In the rows, zero is written as 128.
One turn sends every row of this set to another row. A few are shown first. Where does it send the rows asked after them?
k_901: [144 123 113 119 176 119 109 167 164 108 126 139 126 129 119  99 129 151
 110 116 113 145  81 133 121 137 136 138 123 137 141 113 118]
k_231: [124 105 133 135 154 114 123 136 147 126 149 120 152 171 100 114 148 122
 126 149 109 121 127 122 103  81 163 141 102 123 127 129 144]
k_605: [130 120 141 116 133 130 109 143 182 103 141 124 133 124 115 123 167 137
 152 161 103 106 143 140  83 123  93 144 121 105 127 140 141]
k_918: [145 116 108 128 167  95 110 179 164 108 124 144 118 134 118  99 140 130
 124 154 105 144  92 137 106 122 134 142 112 121 151 125 122]
k_508: [132 128  95 155 158 106 111 185 158 126 110 126 109 148 109 114 132 131
 142 142 110 149 101 144  94 135 141 156 118 132 147 122 110]
k_217: [161 116 129 134 107 104 158 165 134 118 130  99 101 132  68 117 153 120
 148 125  95 111 140 135  90 123 133 148 113 146 134 112 144]
k_496: [164 125 119 138 161 144 100 125 141 161 143  85 117 142 114 129 142 157
 138 127  86 142 136 114  97 102 155 164 105 155 121 101 131]
k_85: [139 123 122 127 179 112  95 161 134 128 123 140 107 137 163 119 122 146
 150 133  98 139 102 123  99 145 141 152 120 122 152 117 115]
k_834: [130 118 114 134 178 101 118 160 143 124 115 118 112 131 148 112 124 153
 131 108 117 140  89 135 110 154 138 134 120 136 144 106 105]
k_52: [127 117 133 123 100 106 118 138 137 158 140 115 127 135 159 124 135 142
 142 122 170  92 133 137 119 111 124 151 120 152 128 115 127]
k_753: [138 110 154 132 133  99 145 124 112 116 149 107 104 119 105 119 144 157
 155  88 116  94 129 129  92 155 156 152 119 117 123 105 118]
k_827: [132 118 145 109  93 123 113 140 143 108 132 144 127 121 176 120 153 151
 140 125 101 102 131 125  97 114 112 144 143 121 129 116 127]
k_665: [141 143 134 114 130 152 102 158 174 107 139 105 138 127  88 115 152 154
 116 118 141 101 131 122 101 123  94 131 144 121 117 115 114]
k_448: [158 127 163 122 134 113 121 125 114 118 148 140  92 117 106 133 142 140
 173 115  93  98 146 115  85 125 153 154 123 117 129 116 129]
k_201: [143 135 121 133  97 166 102 143 166 126 138 129 117 111 131 132 147 178
 136 119 106 107 128 120  85 138 118 171 139 151 120 100 114]
k_678: [169 141 140 129 120 141 124 148 126 123 132 125  90 127  63 131 145 138
 162 108  90 115 145 124  95 116 143 160 128 143 126 112 139]
k_154: [130 102 114 133 157  95 139 122 127 128 126 105 117 117 130  94 153 163
 128 123 118 122 131 125 120  97 186 138 137 153 119  99 113]
k_804: [138 121 113 123 105 128  94 129 141 155 150 140 111 111 152 115 142 158
 147 150 142  86 141 130 125 106 132 183 117 147 138 115 135]
k_424: [111 114 100 152 113 130 125 147 167 126 120  99 104 105 115 131 165 158
 160 146 104  98 146 149  80 151 111 155 125 128 130 111 125]
k_733: [127 102 100 140 161 121 122 151 140 157 136  78 131 152  95 113 149 126
 146 150  97 124 151 127  96 116 172 150 118 139 121 110 143]
k_283: [147 111 131 136 151 121 111 138 136 119 149 110 136 149  94  96 153 169
 100 123 137 130 114 116 116  78 168 149 113 139 117 107 114]
k_570: [153 110 149 118 129 128 141 132 130 103 164 114 127 125  83 102 142 159
 118  85 108  93 111 121 113 146 142 157 112 126 127 102 137]
k_875: [142 139 108 139 168 141  88 173 148 134 120 143 110 150 122 119 121 142
 149 129  97 148 105 130 101 141 146 169 131 134 143 120 115]
k_129: [144 118 135 130 161 115 130  94 141 138 136 124 121 133 153 128 141 148
 147 125  79 132 128 119 106  88 165 144 114 154 129 112 131]
k_722: [125 123 126 101 125 133 105 141 149 154 136 108 136 131 124 110 141 135
 135 107 162  98 135 148 150 113 117 137 135 142 116 119 149]
k_224: [111 118 117 127 107 109 128 159 136 113 112  97 119 116 132 113 157 149
 128 113 137  89 134 136 110 127 110 117 150 112 128 102 110]
k_713: [139 127 116 133 130 102 118 121 189 155 148 103 122 114 111 125 152 132
 157 149 151 105 140 160 107 115 110 159 102 148 123 133 131]
k_982: [162 104 143 111 118 104 154 151 138 101 159 122 127 127  87 103 149 125
 122 128  90  93 121 116 101 123 129 149 101 127 141 113 155]
k_460: [130 127 104 134 116 141 109 117 173 153 140 127 117 114 116 113 149 155
 162 136 134 106 141 164 129 120 130 191 126 159 121 128 143]
k_913: [144 124 119  98 144 116  91 135 167 153 154 109 124 107 110 114 151 130
 134 147 151  92 143 138 135 102 104 138 110 123 128 122 148]

k_154 moves to k_283
k_85 moves to k_834
k_201 moves to k_827
And these:
k_460 moves to k_804
k_678 moves to k_448

